(in the rows, 128 means zero)
Y: rows in 3 groups, each row roughly a mix of its group's directions (one row in no group):
Y (135 x 16):
[[175  60 155 129 110 149 124 157 144 101 157 155 163 178 130 127]
 [159 118 128  85 194 125 103 136 105 107  96 114 144  84 144  74]
 [133 154 134 126 137 161 160 159 177 151 137 159  62 121  72 127]
 [184 107 111 141  99 170 101  91 113 110 110 160 157 179 126 164]
 [ 81 164 137 132 169 132 161 136 122  94 195  79 118 128 154 115]
 [124 124 118  97  98 128  98 170 136  54 125 140 179 167 142 103]
 [122 167 144 115 155 132 128 115  40 183 139  94 118 120 146 122]
 [104 105 121 135  83 109 143 137 110  58 141 100 148 188 155 153]
 [145 114 131 110 142 112 155 119 164 178 101 172 101  72 113  74]
 [108  52 137 169  82 143  94 138 123 124  90 130 128 148 109 168]
 [176 117 112 144 155 173 181 144 105 140  83 104 123 142 100 177]
 [131 174 114 103 153 183 111 117 157 202 142 153  97 144 132 118]
 [102 108 126 125 121 181 113 167 192 135 137 172 169 137 131  86]
 [116  89 167 124 104 157  85 167  66  87 137 128 120 163 114 115]
 [146  93 141 128  79  94 116 131 156  77 165 160 179 162 146 119]
 [132 105 166 117  96 154 118 195  94  98 142 136  99 176  89 132]
 [181 172 112  79 172 169 144 127 128 177 140 138 125 157 147 112]
 [135  61 132 127 141 128 143 144 193  59 144 137 132 139 140 104]
 [120 139 121  97 124  98  69 124  75 157  99  82 101 154 152 163]
 [141 185 116 125 102 154 115 123 110 215 118 158 162 138 122 142]
 [128 146 108 106 194  90 153 133 155 121 140  62 141 114 174 137]
 [165 158 112  78 190 146 104 139 128 169  86 120  93 106 119 115]
 [145 170  96 127 116 185 148 137 171 171 130 162 170 167 129 143]
 [174 171  84  85 162 146 115  97 152 158  87 138  89 136 129 138]
 [106 157 130 164 108 143 179 131 183 109 158 162  90 114  78 133]
 [138  95 156 113 137 139 107 116 123 215 172 132 119 161 170 121]
 [170 173  97 104  82  90 140  94 134  84 126 150 114 171 125 154]
 [170  98 115 136  92 111 133 100 133 204  81 159 152 130 131 153]
 [ 90  64 128 153 184 175 133 125 128 140 103  86 105 108 146 125]
 [170 143 125 123 114 174  94  93 103 198 109 179 134 137 117 126]
 [174 107 127 109 140 133  72 134 170 150  91 152  74 125  89 152]
 [ 97 147 106 157  78 126 124 139 208 137 123 157 123 138  96 169]
 [116 126 122 128 117 107  98 150 145  97  98 104  52 138  86 181]
 [171  75 126  87 134 128 133 138 126 172  81 157 157 124 152  78]
 [149 143 139 122 114 194  64 112  91 115 132 179 122 150 102 109]
 [147 137 101 130  79 112 112 123 195  90 113 163 111 158  97 169]
 [152 172 117 142 100 102 116  75 143  84 160 143  89 150 107 175]
 [192  98 124  82 147 123 130 124  94 142  91 143 172 127 159  83]
 [170 113 126 132 146  76 152 109  70  85 100  81 140 109 133 155]
 [116  61 162 175  96  97  99 128 161 110 133 155 136  90  98 132]
 [101 194 112 157 145 156 185 138 174 147 149 129 118 103  96 143]
 [ 99 160 118 103 155  89  99 146 148  51 126 107 132  89 130  97]
 [108 159 127 120 145  80 117 142 163 177 118 132 162  55 129  99]
 [218 148 114  89 131 138 119 121 117 147  86 171 129 134 102 126]
 [144 138  97 121 103 139  74 145 166  85  92 157 195 140 119 136]
 [ 92 172 116 101 146 123 113 151 179  77 133 131  71 109 102 103]
 [130  92 114 100 145 121  97 108 154  83 142 127 175 149 193  89]
 [180 166  97  94 200 165 109 108 134 137 124 104 128 146 151 144]
 [102 153 116 165 108  93 132  56  94 149 133  99 102 121 142 176]
 [147 101 160  95 177 153  88 184 126 177 117 123  98 112 110 106]
 [117  63 143 142 116 160 147 153 161 112 157 150 185 152 154  94]
 [124 142 122 128 144  73 131 101 104 143 133  98 200  91 179 116]
 [162 143 145 125 176 131 182 119 112  84 146 132  83  86  96  93]
 [126 115 149 131 109 143 137 134 196 173 185 184 129 141 129  99]
 [121 112 126 134 106 131 102 119  68 109 137  93 182 180 174 155]
 [144 154 109 114 107  77  74  83  75 127  97 107 140 135 150 162]
 [123 149 115 165 109 113 135 131 204 157 134 157 186  94 111 148]
 [123 106 132 112 164 115 190 166 112 149 101  75  68 122 124 136]
 [159 154 105 135 162  89 148 106 121 137  78  92  99  81 103 173]
 [ 70 156 118 146 156 133  77 170 162 124 121  88 161  94 121 150]
 [ 95  74 153 152  95 115 127 154 162  71 177 122 126 163 133 139]
 [ 85 133 159 136 152 161 155 143 100 154 192  92  81 154 142 127]
 [126 177 107 107 155 150 177 176  92 127  84  88 102 127 102 141]
 [106 130 137 115 156 112 157 144 173 145 127 133  47  84 100  98]
 [161 111 125  66 160  76 121 108 131 151 104 128  89 107 159  83]
 [118 136 142  97 177  88 153 116 108 131 135 100  63  84 140  85]
 [143 192 104 130 115  94 102  97  76 127  85 121 160  93 115 150]
 [153 187 114 108 158 120 153 124 192 133 142 164 121  84 106  95]
 [133 179  89  91 124 122  98  67 116  74 119 139 101 150 152 112]
 [126 177  84 163 113 125 169 105 189 101 125 139 160 120 112 167]
 [137 195 101 147 150 131 129 100 157 149 141 134 202  92 137 137]
 [ 58 160 133 138 166 103 122 138 150 144 140  92 102  64 127 113]
 [173 128 120  86 139 141  74 130 109 158  62 158 104 112 103 109]
 [141 167 113 104 127 138  43  93 153 106 143 170 153 130 139 104]
 [127 171 107 148  98  63 146 123 165 120 100 131 120  88  87 170]
 [112  94 119 120 134  63 142 102 143  95 103 124 151  75 161  79]
 [112  87 123 141  98 135 139 148 215 111 153 159 164 155 141 122]
 [ 98 119 132 130 163  94 117 119 142  50 171  77 118 124 160 127]
 [115 147 130 163  95 139 165 139 159 196 112 170 129  94  81 137]
 [190 164 112 109 106 113 163  89 111 150 103 184 152 111 118 101]
 [120 109 138 172 109 184 177 161 169 111 140 166 137 128  81 127]
 [158  91 148 149 121 156 119 179 153 125 104 170 175  99  77 117]
 [162 154 115 137 130 126 110  86  92 174 110 143 207 101 148 127]
 [145 107 125 125 189 155 145 110 169 180 129 143 152  84 151  84]
 [110 161 116 137 204 178 138 106 104 119 137  78  90 113 134 136]
 [121 185 108 145 100  85 121  71 110  85 159 118 159 135 150 155]
 [131 174 130 128 127  61 112  67  91 144 131 119  98  82 128 135]
 [171 158 116 147 113 165 100 118 109 109 137 144 207 160 123 164]
 [148 137 111 126 129  44 128 101 152  96 108 101  89 105 118 172]
 [ 95 120 143 121 158  72 121 182 164 115 128  97 150  68 127 105]
 [127 123 116 141  74 134 147 128  99  81  67 158  94 127  75 133]
 [165 121 121 130 170 123 134 150 172 204 111 115 172  99 132 153]
 [140  88 108 104 113 107  61 130 141 138  90 123 185 154 171 139]
 [180 125 125 140 117 186 121 136 111 120 134 155 205 169 126 143]
 [138 113 118 129 123 122 112 114 101 142 104 133 230 112 169 103]
 [116 139 147 157 124 161 134 141 159 202 132 167 100  92  77 128]
 [155 203 112 120 110 111 123 148 131 143  92 147 114 105  66 160]
 [176 111 102 111 103 130  91 133 124 118  79 147 205 155 142 140]
 [129 155 108 166 141 111 172 146 171 139 110 116 190  77 108 157]
 [153 146 134 115 147 142 111 122 112 231 108 151 141  95 125 111]
 [125 101 152 149  76 164 126  92  80 147 164 161 119 183 139 129]
 [126 101 100 129  63 113 108 139 119 110  69 134 180 165 137 156]
 [117 167  95 118 138  73 127  89 125  76 126 100 173 105 170 119]
 [ 79 185 104  86 144 108 156 127 141 127 142 117 129 116 171  70]
 [169 109 133 129 163 182 155 171 167 106 123 160 164 110  97  96]
 [ 64 103 125 190  88 109 100 119 142 113 103 119 149  94 111 160]
 [149 115 105 126 136  72 121 110 120  84 101  95 199 112 166 141]
 [132 182  78  92 142 103 125  77 131  71 111 112 106 136 157 124]
 [151 156 124 140  72  98  83 139 133  99 103 154 132 131  72 178]
 [128  76 130 172  85  86 136 128 140  68 117 120 169 127 121 165]
 [ 88 140 139 131 145 161 104 153 149 229 142 128 132 117 136 121]
 [141 140  87 113 103 108 126 136 213  90 123 143 161 164 141 151]
 [ 95 129 136 120 159 125 176 110 126 161 162 125 145  95 175  60]
 [162 101 136 148  97 170 106 108  57  92 111 148 162 160 117 139]
 [ 76 172 122 128  87 100 115 100 111  62 138 150 122 108 124  89]
 [199 116 128  81 177 176 100 153 106 122 110 129 140 155 132 113]
 [ 73 141 104 120 157 155 139  90 121 153 144  86  87 157 184 127]
 [131 100 134 157 116 174 142 137 198 150 157 180 172 134 122 113]
 [ 98  90 140 174  55 123 177 116 124 113 149 144 118 165 121 151]
 [153 144 114  83 125 160 122 169 136  97 132 152 192 171 149  89]
 [ 82  98 113 145  64  93  99 124 153 105 112 116 110 167 136 176]
 [115 140 141 131 173 105 126 170 180 177 147 109 168  73 131 119]
 [166 118 135 124  77 101  94 124 103  70 141 146 179 172 134 145]
 [127  72 148 121 155 151 150 115  92 120 165 110 155 153 189  85]
 [149 165  74 103 156 159  73 105 170 136  88 137 154 135 144 140]
 [114 144 118 136 153 114 179 163 174 148  94 114  85  78  85 139]
 [129 148 137  96 141 135 111 140  85 213 106 114  70 132 122 133]
 [143 106 141 161 163 176 112 156  95 108  99 120 191  86 100 125]
 [159  67 151 160 112 179 103 131  83 120 117 131 125 167 104 167]
 [102 136 130 165 108 146 178 124 173  78 193 145 153 147 131 125]
 [148 152  86 146  88 116 124  67 129  77 109 150 177 143 140 152]
 [169 104 140 121 121 180 135 138  85 123 153 138 179 192 153 124]
 [ 87 101 166 156 126 102 128 178 112  82 152 103 175  91 120 109]
 [161 195 103  95 145  89 164 107 159 156 136 147 154 100 144 102]
 [140 140 147 116 142 175 130 165 155 181 138 181 146 103 102  76]]

one row of each group, then the others: which group is each in?
[150 170 128 100 124 164 117 157 158 162 139 189 170 125 114  82] -> M
[134 137 128 101 154 142 125 142 130 216 112 145 168  98 150  82] -> G
[ 97 151 141 131 133 104  78 125 123  77 169 126 189  99 150  92] -> R

[112  93 168 157  82 137 148 145  82 193 119 158 126 112  98 115] -> R
[117  89 114 109 114  72  72 111 105 134  74 102 153 118 168 131] -> G
[175  87 133  85 140 113  65 113  82 142  94 126 140 140 160 112] -> R
[154  67 123  96 154 136  80 162 171 150  85 137 156 124 144 107] -> G
[ 89 141 157 114 178 119 137 143 103 142 189  79 122 116 169  97] -> R
[119 152 130 150  99 143  93 114 149 203 123 157  86 127  90 169] -> G
[133 173 101 134 126 174 164  73  97 102 151 124  97 179 142 148] -> R
[179  95 140 101 191 151  78 150 106  90 122  94 130 141 134 135] -> G
[106 181  93 100 159  68 144 113 156 109 114  95 127  86 154 113] -> R
[144 106 139 112 197 132  99  82  94 155 124 108 108  87 160  93] -> M
[139 138 130  69 189 114 109 131  95 161 115  92  89 115 160  96] -> R
